In the data rows, the value 128 means zero.
Some points, one per row:
73 113 102 82 41 35 134 124 56 117
118 118 123 127 119 122 126 117 129 118
82 110 101 93 58 32 121 117 75 117
85 113 108 90 61 58 122 119 76 123
162 156 158 165 164 172 125 151 176 154
171 143 146 161 211 221 133 138 191 130
190 141 153 166 212 211 131 143 195 127
139 138 142 140 137 128 132 132 143 140
101 122 120 103 78 80 123 120 91 124
104 122 119 118 90 98 124 124 98 118
122 127 111 105 131 147 129 121 129 128
102 128 116 101 95 98 128 117 106 126
149 140 142 143 147 160 121 135 158 123
141 117 108 124 156 157 126 125 152 118
113 117 110 126 123 113 127 123 110 113
217 179 189 202 223 238 132 148 224 161
Then 10 other points, each followed by its number:
171 140 152 152 166 179 124 133 166 142 0
108 118 122 114 83 76 129 131 105 138 1
89 131 120 111 48 9 135 125 64 137 2
163 151 161 166 144 145 141 135 149 156 3
23 93 68 50 0 0 136 120 0 99 4
98 132 120 107 52 120 137 136 42 129 5
165 131 128 148 191 210 128 132 190 122 6
189 141 161 174 217 241 119 132 232 137 7
103 120 117 102 87 57 123 134 89 127 8
122 128 132 122 115 110 122 121 118 141 9
Which of these numbered points is nearest to each point below by angle, seen from the average point of the first points? Its number follows each.
138 109 119 123 154 169 125 125 137 106 > 6
114 124 127 121 96 96 130 130 109 128 > 1
104 103 89 94 104 112 131 113 101 109 > 4
224 197 203 213 228 233 137 145 220 166 > 0
126 128 134 121 123 126 132 123 121 134 > 9
101 112 106 101 107 110 122 116 98 115 > 4
143 143 146 149 147 147 133 132 143 139 > 3
179 150 154 164 223 237 123 134 197 143 > 7
213 146 169 190 255 255 133 134 243 136 > 7
128 146 140 147 119 103 126 139 127 148 > 9
91 114 116 105 63 44 125 128 70 129 > 8
19 88 68 34 0 0 133 122 0 103 > 4
98 114 108 105 105 99 129 119 94 125 > 4
224 168 188 212 255 255 138 139 235 161 > 0
122 144 141 138 88 83 124 131 114 137 > 2
184 151 158 189 207 225 115 130 198 137 > 7
122 112 111 120 150 159 127 114 133 114 > 6
110 109 114 101 98 112 128 129 110 118 > 4
150 130 10 125 188 208 129 128 164 128 > 6
82 120 104 94 66 84 120 127 69 122 > 4
63 101 100 80 47 47 129 126 67 113 > 4
95 109 96 95 84 81 124 114 83 117 > 4
162 101 109 93 107 103 128 130 98 110 > 8
